In the data rows, the value 500 means zero.
Here is a table of points, one per row:
array([235, 749, 374, 575, 359, 412, 445, 509, 670, 478, 538, 519, 396, 161, 643, 525, 531, 553, 485, 372, 398, 849, 666, 506, 576, 429, 539, 588, 532, 712, 432, 686])
array([694, 521, 487, 434, 570, 379, 369, 356, 644, 311, 706, 672, 622, 302, 456, 552, 588, 561, 702, 587, 477, 572, 491, 417, 730, 593, 545, 639, 424, 187, 602, 662])
array([657, 436, 666, 748, 582, 742, 596, 450, 606, 377, 316, 590, 392, 574, 461, 487, 663, 501, 213, 488, 623, 531, 191, 712, 769, 652, 613, 854, 473, 787, 613, 620])
array([421, 505, 222, 557, 729, 464, 490, 245, 504, 561, 305, 435, 635, 770, 501, 311, 556, 397, 540, 351, 314, 669, 595, 535, 720, 437, 237, 326, 342, 733, 423, 183])
array([655, 504, 747, 472, 456, 633, 407, 528, 265, 468, 357, 488, 151, 457, 689, 425, 676, 569, 485, 635, 416, 799, 490, 430, 458, 449, 474, 527, 628, 244, 682, 301])
array([510, 310, 451, 581, 563, 496, 504, 702, 382, 568, 725, 687, 494, 563, 203, 427, 775, 590, 588, 533, 459, 450, 629, 563, 425, 254, 545, 204, 573, 508, 347, 489])
array([467, 242, 263, 578, 506, 715, 547, 526, 608, 573, 765, 207, 144, 426, 506, 610, 570, 385, 570, 315, 769, 448, 574, 502, 457, 692, 388, 421, 627, 288, 525, 266])
array([496, 517, 488, 391, 407, 656, 435, 294, 641, 274, 179, 463, 450, 531, 681, 366, 556, 504, 668, 715, 739, 377, 620, 227, 378, 421, 499, 396, 587, 593, 452, 537])
array([547, 341, 464, 374, 673, 327, 633, 416, 284, 517, 577, 407, 653, 480, 443, 597, 660, 743, 437, 482, 630, 586, 718, 360, 529, 297, 490, 509, 402, 656, 607, 529])
array([544, 531, 472, 730, 520, 250, 605, 725, 459, 505, 324, 601, 428, 276, 568, 807, 571, 526, 585, 599, 543, 455, 578, 479, 641, 484, 595, 701, 497, 624, 494, 371])
array([425, 612, 457, 560, 651, 558, 828, 457, 453, 685, 729, 379, 575, 400, 704, 526, 451, 398, 797, 579, 633, 425, 192, 308, 464, 544, 669, 550, 065, 394, 257, 575])
array([466, 621, 465, 473, 418, 612, 581, 518, 314, 354, 415, 679, 411, 502, 470, 797, 605, 288, 440, 507, 663, 335, 419, 483, 625, 385, 188, 276, 501, 465, 696, 455])
array([637, 543, 440, 494, 219, 318, 576, 736, 389, 640, 459, 665, 747, 413, 424, 544, 451, 298, 328, 471, 743, 578, 702, 568, 764, 631, 532, 449, 608, 299, 441, 674])
array([200, 464, 601, 526, 102, 523, 576, 469, 242, 546, 441, 427, 558, 447, 806, 645, 514, 709, 603, 354, 332, 251, 677, 708, 457, 277, 443, 422, 641, 502, 389, 478])
array([443, 771, 488, 462, 516, 507, 410, 367, 516, 554, 691, 365, 352, 711, 186, 537, 584, 391, 438, 537, 416, 459, 625, 649, 578, 442, 470, 534, 383, 611, 565, 988])
array([364, 542, 239, 382, 749, 797, 361, 393, 191, 417, 294, 584, 546, 428, 373, 505, 653, 425, 533, 543, 578, 480, 310, 452, 383, 644, 448, 521, 445, 460, 519, 778])
array([423, 559, 704, 884, 385, 508, 838, 349, 518, 842, 234, 477, 550, 568, 364, 604, 545, 503, 319, 731, 737, 725, 490, 525, 224, 573, 720, 369, 554, 515, 467, 458])
array([499, 265, 551, 412, 370, 391, 763, 267, 735, 442, 603, 534, 433, 573, 504, 098, 287, 469, 434, 623, 416, 615, 389, 449, 521, 404, 364, 528, 674, 455, 258, 517])
array([559, 556, 472, 568, 306, 356, 529, 511, 208, 390, 618, 301, 472, 425, 515, 255, 548, 781, 364, 274, 581, 601, 364, 220, 527, 350, 735, 515, 414, 608, 604, 358])
array([482, 322, 327, 293, 612, 675, 548, 592, 767, 634, 583, 325, 533, 535, 700, 602, 426, 558, 604, 554, 771, 579, 596, 534, 468, 541, 730, 477, 785, 546, 908, 539])
array([401, 353, 368, 675, 290, 725, 245, 693, 763, 541, 546, 555, 625, 424, 439, 383, 511, 504, 590, 432, 530, 368, 771, 585, 578, 621, 550, 334, 228, 751, 624, 382])
array([517, 657, 381, 234, 418, 320, 644, 629, 328, 568, 489, 665, 340, 446, 359, 363, 626, 252, 711, 241, 507, 258, 444, 508, 400, 652, 803, 459, 565, 567, 637, 448])
array([692, 312, 437, 352, 394, 512, 454, 431, 631, 490, 401, 414, 161, 555, 235, 685, 446, 890, 331, 489, 291, 468, 400, 733, 426, 526, 650, 413, 503, 548, 346, 831])
array([309, 745, 525, 561, 520, 739, 721, 444, 652, 490, 396, 299, 510, 441, 351, 561, 364, 369, 620, 345, 255, 556, 675, 172, 704, 363, 389, 739, 684, 450, 703, 626])
array([633, 474, 572, 285, 670, 271, 409, 537, 570, 488, 261, 388, 256, 403, 507, 511, 428, 685, 724, 499, 407, 469, 617, 441, 531, 934, 381, 309, 403, 623, 576, 506])
array([557, 418, 625, 793, 593, 576, 484, 493, 322, 333, 512, 502, 780, 480, 248, 472, 435, 508, 771, 560, 538, 653, 413, 570, 485, 502, 396, 436, 749, 395, 523, 535])
array([508, 683, 345, 387, 470, 315, 585, 513, 491, 605, 399, 585, 489, 565, 445, 597, 196, 457, 400, 639, 363, 479, 505, 751, 556, 499, 510, 404, 440, 408, 602, 271])
array([460, 432, 580, 512, 645, 737, 583, 688, 525, 516, 377, 548, 390, 483, 323, 493, 470, 569, 383, 168, 285, 332, 242, 359, 539, 263, 521, 526, 414, 530, 464, 432])
array([742, 679, 239, 892, 525, 473, 521, 594, 350, 324, 498, 337, 385, 605, 608, 463, 338, 332, 500, 657, 383, 541, 514, 297, 399, 504, 458, 145, 468, 592, 548, 613])
array([431, 471, 417, 515, 504, 513, 404, 112, 506, 596, 658, 665, 437, 281, 533, 596, 369, 348, 540, 604, 318, 538, 433, 715, 253, 156, 535, 455, 578, 469, 895, 570])
array([550, 524, 723, 349, 724, 308, 580, 392, 251, 545, 389, 414, 577, 514, 424, 552, 000, 586, 523, 446, 739, 340, 640, 578, 638, 487, 385, 525, 474, 599, 562, 518])
array([472, 682, 530, 639, 771, 266, 478, 587, 754, 431, 756, 483, 546, 594, 664, 648, 764, 402, 419, 510, 215, 618, 541, 592, 477, 507, 464, 574, 506, 509, 466, 456])
array([476, 657, 676, 516, 551, 423, 381, 715, 651, 567, 278, 429, 765, 730, 495, 429, 698, 713, 729, 241, 633, 648, 468, 630, 300, 586, 300, 575, 658, 498, 659, 464])
array([295, 647, 809, 419, 761, 549, 850, 753, 799, 445, 572, 700, 318, 512, 484, 467, 588, 793, 614, 695, 564, 375, 594, 447, 622, 357, 416, 242, 390, 275, 353, 565])
array([509, 570, 429, 465, 382, 673, 567, 615, 461, 383, 504, 613, 475, 595, 589, 644, 286, 530, 627, 688, 183, 650, 535, 657, 549, 758, 650, 569, 613, 542, 264, 150])
array([347, 751, 722, 463, 210, 400, 277, 493, 717, 430, 501, 359, 467, 679, 579, 491, 500, 346, 563, 510, 725, 469, 214, 665, 416, 464, 440, 380, 295, 577, 431, 598])
array([388, 410, 535, 747, 635, 255, 417, 371, 580, 549, 321, 395, 480, 433, 554, 280, 507, 465, 442, 332, 380, 257, 415, 625, 400, 610, 453, 682, 372, 000, 597, 411])
array([758, 498, 727, 291, 475, 471, 329, 588, 482, 611, 692, 273, 604, 470, 435, 728, 375, 533, 606, 586, 548, 829, 426, 433, 281, 311, 388, 620, 256, 618, 532, 317])
array([413, 311, 239, 684, 574, 302, 400, 533, 588, 537, 413, 514, 584, 351, 198, 497, 477, 690, 649, 823, 444, 372, 340, 518, 407, 477, 348, 654, 558, 617, 495, 366])
array([430, 373, 535, 530, 519, 431, 374, 503, 522, 355, 372, 263, 589, 197, 533, 579, 526, 340, 282, 748, 490, 435, 436, 282, 497, 594, 648, 273, 449, 569, 239, 469])
array([419, 519, 611, 209, 495, 395, 539, 265, 548, 690, 370, 608, 692, 472, 613, 521, 794, 470, 336, 435, 281, 668, 257, 401, 501, 652, 654, 079, 530, 449, 624, 471])
array([540, 531, 546, 583, 241, 454, 150, 621, 666, 630, 381, 686, 338, 404, 332, 465, 318, 482, 337, 385, 596, 624, 510, 168, 594, 296, 393, 529, 367, 270, 491, 457])
array([475, 362, 744, 394, 372, 767, 482, 597, 404, 999, 631, 465, 493, 538, 369, 209, 484, 334, 514, 732, 274, 447, 561, 331, 609, 742, 397, 596, 440, 625, 616, 507])
array([372, 609, 480, 358, 292, 499, 569, 573, 440, 300, 706, 414, 670, 340, 130, 539, 508, 529, 586, 409, 450, 554, 214, 531, 527, 666, 488, 572, 641, 533, 413, 328])
array([481, 651, 208, 383, 509, 797, 580, 511, 436, 536, 409, 531, 686, 202, 668, 341, 431, 798, 268, 434, 447, 556, 618, 658, 275, 583, 344, 723, 297, 387, 399, 713])
array([296, 548, 633, 516, 779, 469, 091, 607, 277, 717, 649, 262, 507, 437, 667, 409, 609, 519, 196, 688, 595, 315, 574, 586, 717, 485, 522, 533, 761, 489, 305, 488])
array([390, 381, 496, 238, 615, 587, 459, 468, 431, 275, 270, 421, 421, 639, 276, 542, 593, 141, 476, 462, 548, 770, 914, 677, 379, 369, 726, 728, 308, 266, 174, 409])
array([521, 443, 202, 355, 524, 360, 603, 425, 667, 539, 476, 348, 425, 540, 574, 329, 547, 444, 471, 443, 821, 566, 220, 666, 877, 285, 515, 512, 665, 488, 400, 405])
array([209, 385, 485, 497, 375, 514, 475, 417, 293, 466, 608, 809, 353, 728, 651, 515, 509, 601, 624, 636, 722, 566, 408, 576, 535, 514, 483, 677, 216, 602, 584, 427])
array([932, 252, 643, 345, 311, 624, 727, 577, 634, 387, 429, 340, 775, 335, 684, 497, 700, 272, 469, 553, 418, 287, 478, 693, 555, 321, 249, 459, 384, 541, 456, 577])
There is one direction along which these points spread out most. Take the direction at right angles to it along which they spread out most. Go by this last direction. For each point below, how far along it does it lie, from 0 to 99? 50 is the average, and the first point above lies past it. One standard deviation of the points above along it is 16.
array([716, 611, 619, 476, 563, 563, 460, 389, 396, 398, 622, 525, 434, 645, 653, 459, 555, 478, 549, 465, 404, 369, 576, 362, 604, 524, 645, 703, 681, 676, 379, 472]) ~ 49
array([555, 604, 527, 474, 712, 772, 270, 684, 505, 550, 508, 521, 574, 554, 617, 590, 196, 481, 558, 278, 492, 545, 192, 604, 388, 408, 603, 318, 713, 481, 188, 610]) ~ 45
array([521, 223, 706, 663, 515, 279, 525, 438, 332, 500, 550, 674, 299, 314, 664, 269, 479, 292, 779, 277, 494, 671, 565, 597, 438, 630, 350, 518, 588, 682, 324, 790]) ~ 50
array([233, 273, 533, 339, 584, 450, 388, 744, 524, 199, 510, 784, 712, 614, 640, 360, 308, 452, 370, 704, 439, 520, 424, 365, 544, 441, 638, 549, 584, 516, 737, 530]) ~ 53
array([562, 718, 297, 357, 426, 322, 600, 628, 549, 508, 572, 585, 494, 688, 449, 361, 582, 508, 326, 650, 624, 301, 567, 275, 019, 567, 295, 729, 761, 594, 372, 512]) ~ 52
array([322, 171, 477, 529, 453, 308, 629, 760, 401, 350, 605, 324, 441, 754, 634, 814, 441, 399, 204, 428, 324, 491, 412, 400, 358, 667, 296, 623, 419, 452, 708, 627]) ~ 54
array([876, 535, 174, 637, 522, 512, 450, 720, 424, 728, 446, 625, 511, 739, 717, 401, 490, 571, 575, 510, 405, 573, 520, 523, 599, 367, 604, 536, 414, 326, 527, 634]) ~ 56
array([548, 396, 429, 544, 267, 535, 346, 057, 501, 602, 607, 686, 638, 780, 553, 874, 551, 703, 557, 376, 515, 438, 518, 220, 669, 693, 355, 554, 593, 314, 253, 552]) ~ 51
array([744, 727, 582, 470, 587, 584, 407, 299, 544, 523, 641, 714, 388, 298, 525, 543, 543, 433, 368, 514, 537, 257, 531, 632, 365, 442, 360, 642, 528, 594, 533, 157]) ~ 54
array([549, 557, 602, 615, 271, 466, 429, 401, 485, 347, 475, 173, 610, 684, 434, 380, 521, 583, 705, 631, 393, 169, 628, 562, 549, 458, 869, 547, 452, 336, 656, 476]) ~ 53
array([555, 316, 605, 585, 739, 519, 473, 331, 753, 588, 486, 743, 637, 486, 496, 657, 384, 393, 370, 160, 525, 311, 649, 352, 287, 441, 803, 532, 488, 630, 426, 517]) ~ 46
array([572, 629, 604, 629, 521, 644, 606, 394, 450, 191, 855, 558, 580, 511, 457, 267, 381, 657, 206, 367, 659, 565, 724, 635, 457, 780, 499, 222, 411, 435, 639, 349]) ~ 54
